Here are some points:
"0.09 -0.18 -2.25 -0.49 1.22 -0.87 0.14 0.22 -0.87 -0.57 -1.08 0.12"
"-1.12 -0.27 -1.56 0.05 1.10 1.98 -2.11 0.69 2.19 -1.12 -1.75 -1.43"
"1.35 0.19 1.96 1.20 0.18 0.30 -0.19 0.15 -1.67 1.20 -0.68 1.41"
"1.63 -0.18 -1.04 -0.24 -0.18 1.77 -0.80 -0.03 0.56 2.56 -1.11 1.58"
"0.93 -0.02 0.24 0.83 0.17 0.64 -0.49 -0.25 -0.45 -0.25 -0.76 0.50"
"1.04 -0.81 0.75 0.02 -1.28 -0.52 -0.56 -1.24 -1.34 -1.32 1.00 0.23"
"0.67 0.27 0.74 1.41 -0.57 0.10 0.30 0.06 -2.20 0.21 -0.24 0.73"
"-0.26 0.02 -1.99 -0.14 -0.02 0.21 -0.30 0.12 0.51 -2.11 -0.71 -0.67"
"-1.22 0.08 -1.83 -2.17 0.25 -0.10 1.67 -0.26 -0.56 1.20 -1.48 -0.30"
"0.43 -1.63 -0.38 -0.68 2.94 0.22 0.98 1.44 -0.48 0.28 0.71 0.80"
"0.21 0.68 1.17 1.72 -0.27 0.23 -0.07 0.14 -2.02 -0.24 0.31 0.46"
"0.92 -0.29 -1.25 -0.34 0.06 1.29 -0.47 0.41 0.44 1.91 -1.06 1.14"
"-0.08 1.48 -0.87 -0.30 -0.36 0.59 0.31 -0.51 -1.62 2.42 -2.40 0.24"
"-1.15 2.43 1.15 0.48 1.97 -1.13 0.75 0.88 -0.31 0.56 0.41 -1.14"
"0.16 -1.61 -0.86 -0.28 -0.65 -1.02 0.15 -1.03 -0.57 -0.79 1.18 0.41"
"0.06 0.95 1.16 -0.25 -1.53 -0.14 -0.46 -0.07 -0.22 1.92 0.05 -0.58"
"0.66 0.26 0.63 0.31 -1.35 -1.60 0.70 -0.33 0.08 0.98 0.34 -0.04"
"0.39 -0.37 0.45 0.22 -0.83 -1.93 2.29 -0.93 0.67 -0.01 0.79 0.16"
"-0.01 0.46 1.05 0.01 0.32 -0.34 2.23 -0.62 0.70 0.03 0.47 -2.08"
Then 22 other points, each followed by its number:
"0.62 1.06 1.11 -0.06 -1.73 -0.12 0.60 0.71 0.01 0.18 -1.25 1.26" 0
"-1.70 -0.72 -0.32 -0.69 -0.26 -0.28 -0.88 0.89 0.39 -0.23 1.28 0.03" 1
"0.85 -0.58 0.84 -0.44 -1.57 -0.17 -0.21 -1.02 -2.28 0.34 -0.34 1.24" 2
"-2.10 -0.28 -0.46 -0.66 -0.21 -0.36 -0.70 0.03 0.87 0.00 1.55 0.07" 3
"1.23 -0.02 1.59 0.21 1.01 0.63 0.54 -1.51 -0.05 0.54 -0.12 -0.67" 4
"-1.02 -0.85 -1.13 -0.91 -0.08 -0.04 -0.27 -1.30 0.16 -0.61 1.69 -0.58" 5
"-0.08 -1.00 -0.15 0.75 -0.61 0.31 -1.19 -0.48 -0.14 -0.56 0.39 0.24" 6
"0.38 0.53 -0.42 -0.55 1.56 -0.87 -0.06 1.26 0.42 1.13 1.50 0.99" 7
"0.13 -0.08 0.88 -0.07 -0.13 -0.30 -0.36 0.24 -0.16 -1.36 0.95 -0.44" 8
"-1.46 -0.46 -0.37 -0.42 -0.64 -0.33 -0.96 -0.17 0.46 -0.46 1.38 0.52" 9
"0.13 1.87 0.29 1.55 0.21 2.31 -0.94 -0.26 -0.25 -0.50 -1.33 -0.21" 10
"-1.40 -2.24 -1.18 -1.92 0.08 -2.11 3.01 -0.29 0.10 -0.28 1.45 -1.68" 11
"1.09 0.76 0.59 1.36 -2.42 0.82 0.02 -0.84 -0.77 -1.18 -1.16 0.93" 12
"0.63 -0.02 0.61 0.29 -1.15 -1.44 1.80 -0.58 0.31 0.05 0.01 0.61" 13
"-1.21 1.92 0.05 -0.38 -1.04 0.52 1.39 -2.15 -0.92 0.53 -0.60 0.14" 14
"0.32 0.28 0.98 0.43 -0.63 -0.63 -0.34 -0.61 0.20 -2.08 1.26 -0.43" 15
"0.88 0.07 0.14 0.90 -0.01 0.67 -0.47 0.10 -0.84 0.02 -0.41 1.26" 16
"0.77 -0.44 -0.70 0.98 0.91 1.12 0.52 1.08 1.24 0.80 -0.87 -0.20" 17
"-0.51 -1.29 -0.25 1.15 -0.52 0.49 -1.68 -0.68 0.46 -1.25 1.20 0.33" 18
"-2.06 -0.41 -0.22 -0.41 -0.41 -0.56 -1.21 0.47 0.89 -0.53 1.91 0.26" 19
"-2.96 0.39 -1.64 0.32 1.32 1.52 -2.36 1.51 1.67 -1.56 -0.41 -1.19" 20
"2.16 1.20 1.62 0.84 -0.45 -0.94 0.55 -1.77 1.29 0.44 0.15 1.67" 21
Which three of these numbered points are nearest to each point below, ignoring the 3 directions in which the first points spread most? Their numbers follow each, nearest first.
"0.06 0.94 1.83 0.29 -0.01 -0.24 2.53 -1.18 0.60 0.02 0.67 -2.92" > 4 15 17
"0.42 -1.10 -0.54 0.00 -0.36 0.83 -0.54 -1.25 0.01 -0.08 -0.33 0.58" > 6 5 2
"-0.33 0.49 1.31 -0.31 -2.00 -0.59 -0.31 0.44 -0.60 2.31 0.49 -1.37" > 6 1 8
"-0.27 0.57 -0.32 -0.76 2.04 -1.68 0.09 1.89 -0.03 1.15 2.22 0.61" > 7 1 19
"1.20 0.45 0.93 1.05 -1.56 0.63 0.34 -1.09 -0.63 -0.67 -0.82 0.51" > 12 15 16
"0.36 0.22 0.34 1.29 0.67 -0.14 -0.45 1.68 0.77 1.79 0.12 -2.20" > 17 6 8
"1.15 -0.11 0.48 1.04 -0.11 0.56 -0.64 -0.64 -1.08 -0.57 -0.67 1.30" > 16 15 8
"-0.14 -2.96 -0.59 -1.08 -0.71 -1.41 0.81 -1.58 0.13 -0.65 0.96 0.46" > 11 2 13
"1.13 -0.49 1.33 0.12 -1.07 -0.06 -0.27 -0.69 -2.12 0.41 -0.26 1.37" > 2 16 8
"-0.69 -1.35 0.14 -0.37 0.87 0.98 -1.28 0.04 1.06 -2.33 -0.31 -1.30" > 8 15 6
"-1.17 0.53 -0.18 -0.11 1.69 -0.76 1.07 -0.43 -0.97 -1.47 1.05 -0.13" > 16 8 6
"-0.45 1.41 -0.53 -0.73 -0.81 0.82 0.42 -0.66 -1.78 2.08 -2.25 0.23" > 2 14 6
